T: 4 groups of rows, each row roughly a mix of its group's hidden directions
T (136 x 10)
566; -345; 65; 165; 123; -52; 185; -107; 198; 275
-75; 119; -60; 384; 328; -50; 314; 363; 319; 190
221; -204; -93; 674; -122; -176; -5; -40; -160; 152
7; 342; -278; -191; 374; 151; 112; 331; -150; -333
167; 236; 342; 78; 400; -55; 440; 35; 12; 289
416; -168; 133; 0; 450; 144; -259; -63; 264; 257
-127; 269; -369; 371; -17; 84; 282; 424; -3; -142
-402; -196; -308; 48; -285; -194; -51; -300; 130; -352
-392; 151; -310; -78; -360; 84; -204; 229; -149; -342
400; -114; 274; 315; -488; -145; 170; -29; -94; 57
-193; 81; 287; 385; -153; -70; 527; 105; -234; -44
393; -255; 182; 61; -206; 184; -245; 284; 376; -184
536; -47; -18; 114; 421; 57; -10; 204; 129; 327
188; -262; 316; -126; 40; -250; -79; -474; -182; 319
-62; -458; -19; 455; 17; -135; 133; 294; 74; -316
327; -186; -62; 440; -62; 61; -346; 25; -308; 295
-176; 51; -102; -122; -232; 6; 708; -145; -113; -38
-228; 162; 269; -25; -366; -101; 211; 267; 206; -442
-106; 173; -181; -425; 380; 298; -109; -124; 356; 80
-243; -52; -33; 139; -101; 588; 9; 238; 392; -24
396; -495; -62; 102; -285; 352; -134; 28; 17; 95
110; -687; 177; -9; 231; -61; 150; 121; 107; 168
287; 269; -59; -214; -438; -123; 178; -297; -145; 312
-121; 247; 234; 44; -403; -367; 24; 457; -14; -96
-257; 227; 48; 158; 314; -26; -85; 443; 186; -408
228; 105; -515; 148; 50; 111; -74; 381; -302; 205
371; -247; -262; 291; -286; 112; -105; -195; 339; -197
180; 150; -224; -134; 44; 241; 145; -493; -59; 445
281; 188; -230; 290; -231; -203; 529; 98; 62; 99
-234; 99; 351; -241; -406; 276; -362; 161; -17; -72
108; 147; 149; 573; 239; -338; -39; -272; -87; -105
360; -107; -337; 417; 200; -3; 37; -2; 421; 44
177; 227; -43; -472; 4; 104; 288; -64; 241; 431
63; 186; 350; -345; 54; -190; -249; -196; -357; 320
-383; 155; 136; -316; 188; -181; -451; -193; 24; -224
322; 44; 16; -146; 534; 81; -349; 103; 65; 306
54; -1; -10; 40; 70; -629; -121; -211; -36; -428
-26; -36; 190; 194; -378; 125; -473; -377; 71; 210
-20; 268; 73; -83; 136; 9; 474; 318; 250; -397
381; 8; 468; 331; 258; 71; -70; 64; 32; 306
-240; 74; 339; 98; 93; 57; 380; -125; 466; -268
250; -26; -267; 223; 381; 216; 238; 182; 425; -45
324; -10; -170; -79; 466; -297; 191; 393; 75; -79
303; -74; -77; -352; 161; 228; -144; -106; 408; -381
-236; 219; -53; -390; 214; 267; -71; 220; 387; 265
139; -7; 215; -96; 24; 422; -58; -561; 30; -276
-175; -493; 214; -192; -36; 43; -6; 391; -300; 217
308; -233; -447; 25; -126; 102; 6; -424; -298; 68
88; 70; 165; -110; 295; -351; 222; 365; -355; 279
-316; -14; 116; 231; -130; -195; 152; 7; -532; 348
57; 85; -305; -85; 351; 143; -162; 42; 533; -288
204; -376; -141; -71; -238; 301; -430; -157; 197; -212
141; 245; -78; -117; 100; 54; -56; -507; 419; -318
127; -15; 168; -119; 223; -38; 33; 209; 649; -270
-130; -236; 120; -301; 278; -89; -42; -226; -578; 2
26; -177; -254; -404; -296; 136; -274; 179; 252; -336
-164; -71; 224; -56; 327; 78; -241; 18; -564; 271
-73; 504; -177; 374; -111; 100; -206; -154; -71; -353
68; -395; 187; 131; 443; 78; -193; 2; 380; 228
-344; -263; -265; 288; -199; -69; -38; -329; 231; -317
54; 442; -247; -199; 357; 73; 204; 418; 2; -30
312; -294; -57; -54; -259; 73; -276; 21; -313; 460
-137; 245; -360; 58; 118; 100; 413; 9; 361; -335
184; 121; 232; 186; 365; -68; -370; 135; -62; 464
311; -252; 188; -448; 221; 331; -219; -166; 134; 21
21; -65; 70; -21; -8; 144; 465; 311; -523; 179
361; -399; -44; -109; 281; -199; -85; -173; -264; 346
-308; 142; -138; -193; 434; 267; 232; 33; 383; -126
-95; 306; -345; 12; 63; 203; 329; -503; -143; -10
28; -47; -54; -381; 489; -246; 11; 356; 258; 62
1; 562; -46; 49; -374; -199; 301; -120; -151; 145
326; 181; -143; -24; -619; -136; 65; 0; 261; 121
-121; -253; 103; 297; -382; -204; 347; -330; -175; -157
-141; 502; -89; -75; -36; 45; 445; 276; -88; 278
8; 410; 24; -196; -414; -20; -6; -259; 316; -320
-42; 93; -112; -418; 296; 123; 269; 497; 29; 169
-470; 304; 50; -204; -114; 68; 482; 8; 76; -189
-241; 310; 104; 313; -262; 26; -81; 243; -501; 9
19; -236; -200; 469; 200; 46; -128; 238; -447; 134
-167; 5; -132; -130; 94; 9; 11; -407; -603; -222
-462; -115; 204; -410; 29; 232; -220; -80; -281; -155
141; -625; 110; -343; 260; -14; -18; -48; -26; 193
-14; 422; -9; 126; 103; -521; 353; 94; -196; -28
61; 469; -225; 335; 248; 188; -136; -130; 30; -359
247; 250; 219; 134; -163; 231; 276; 437; -293; 162
-128; 140; 247; 368; -98; -208; 306; 345; -175; -347
-350; -350; -243; 20; 300; 21; -151; 73; 6; 475
-266; 260; -294; 435; -51; -41; -440; -126; 145; -3
73; 270; -48; 88; 188; -169; -111; -318; 295; -544
186; -163; -367; -74; -50; 441; 52; -475; 93; 119
-59; 102; 164; 143; -280; -492; -65; -299; -382; -168
384; 84; -166; 193; -445; -274; -118; 81; 205; 306
174; 302; -298; 80; 263; 50; 139; 361; -340; 307
-266; -7; -260; 390; -50; -172; 369; 161; 174; -366
194; 207; -83; -98; -437; -363; 362; 75; 19; 305
-99; 236; -148; 13; -279; -227; -276; -230; -429; 345
458; 126; 76; -105; -505; -171; 81; -200; -156; 226
92; -261; -222; 21; 76; -80; -704; -102; 66; 3
400; -589; -109; -111; -250; 63; -187; 52; 111; -34
18; -255; -353; 289; -135; 19; 412; 296; -158; 273
216; -176; -302; -164; 57; 30; 366; -362; 419; -89
158; -391; 19; 58; -249; -233; -148; -37; 474; -321
-69; -44; 167; 433; 218; -136; -270; 534; 1; -47
23; 52; 299; 105; -576; 2; -83; 203; -403; -52
-215; 561; 70; 99; 253; -104; 174; 57; -399; -75
375; -305; 303; -87; -172; -247; 138; 368; -266; -5
-389; -180; -41; -12; -516; -49; -18; -329; -122; -267
163; -146; 182; -96; 191; 56; 309; 382; 273; -450
210; -461; -222; 180; 318; -45; -170; -112; -408; 16
157; -636; 20; 25; 258; 308; -18; 75; 228; 13
-327; 32; 128; 95; -414; 267; -300; 134; 71; -400
-26; -376; -16; -371; -57; 49; 174; -99; -462; 332
-256; 68; -314; -148; 110; 163; -342; -451; -52; 311
62; -270; -393; -165; -33; -225; 41; 0; 493; -307
-144; 43; 323; 170; -564; 140; 256; 26; -264; -138
110; -91; -239; -134; 470; 258; -57; 217; 430; -174
187; -24; -40; 192; 417; 53; 390; -270; -47; 413
-89; 51; 34; 187; -130; 613; 245; 55; -3; 383
114; 402; 21; -181; -249; -386; 207; 312; -239; 180
86; -182; 430; 79; 131; 126; -34; 115; -160; -587
-352; -113; 89; -230; -392; 201; 342; 348; -30; 132
-184; 111; 350; 371; -136; -292; -92; -378; -283; 83
-157; -565; -132; -49; 46; 337; -70; 2; -20; -405
-520; -109; -349; -135; 351; 25; 318; 22; 5; -33
-149; 32; -260; 223; 49; 99; 43; -5; 491; 503
276; 41; 172; -374; 230; 297; 87; 94; 459; 181
-381; 451; 168; 328; -33; 69; 232; 254; -134; -147
58; -45; -368; -46; -299; 13; 3; -576; -47; 287
425; -10; 83; -10; -330; 78; -372; -442; -79; -78
-431; -59; -432; -3; 347; 174; -7; -120; 325; 56
-368; 124; 302; 283; -58; 51; 26; -370; -401; 152
-144; 152; 187; -403; 402; 255; 87; 131; 113; 380
114; -186; -171; 474; 240; -207; 171; 432; 131; 118
311; -49; -58; -250; 134; -41; 423; -158; -267; 435
-412; 165; 152; 54; 245; 28; 540; 264; -62; 6
203; -47; -110; -319; -306; 399; -186; 272; -351; 83
which group is each row in? (one row of each group first)
213; 89; -226; 551; 99; -242; 183; 365; -30; 64
H
-254; 447; -16; 15; 35; -4; 389; 91; -452; -135
E
424; -542; 246; -60; -11; 219; -180; -121; 102; -76
P
59; 522; -199; 283; -83; 200; -170; -310; 187; -216
L

-112; -176; 313; -133; -12; -506; 25; 383; -74; -283
L
106; 93; 245; 121; -552; -27; -4; 375; -312; -102
H
-134; 174; 56; -262; -83; 41; 58; -365; -459; 416
P
-481; 102; -28; 101; 223; -39; -461; -134; 217; -260
H
498; -159; -192; -186; 160; 392; -134; 228; 131; 195
H
-404; 78; -100; 287; -34; 322; 183; 300; 229; -326
L
2; -390; -399; 382; -294; 12; -205; -236; -63; -54
H
-279; 425; 272; 24; -306; -135; -31; 321; 133; -285
L
-25; 299; 181; -429; -219; 27; 249; -144; 102; 448
L
413; -121; -2; -20; 244; 166; -235; -99; -260; 493
H
291; -320; -101; 83; -395; 391; -198; -51; -263; 158
H
-196; 206; -192; 87; -296; 137; 347; 41; -533; 103
H
-97; 347; 193; 347; 216; 122; -524; 95; -30; -120
L
71; -469; -11; 92; 142; 84; 590; 195; -34; 7
E
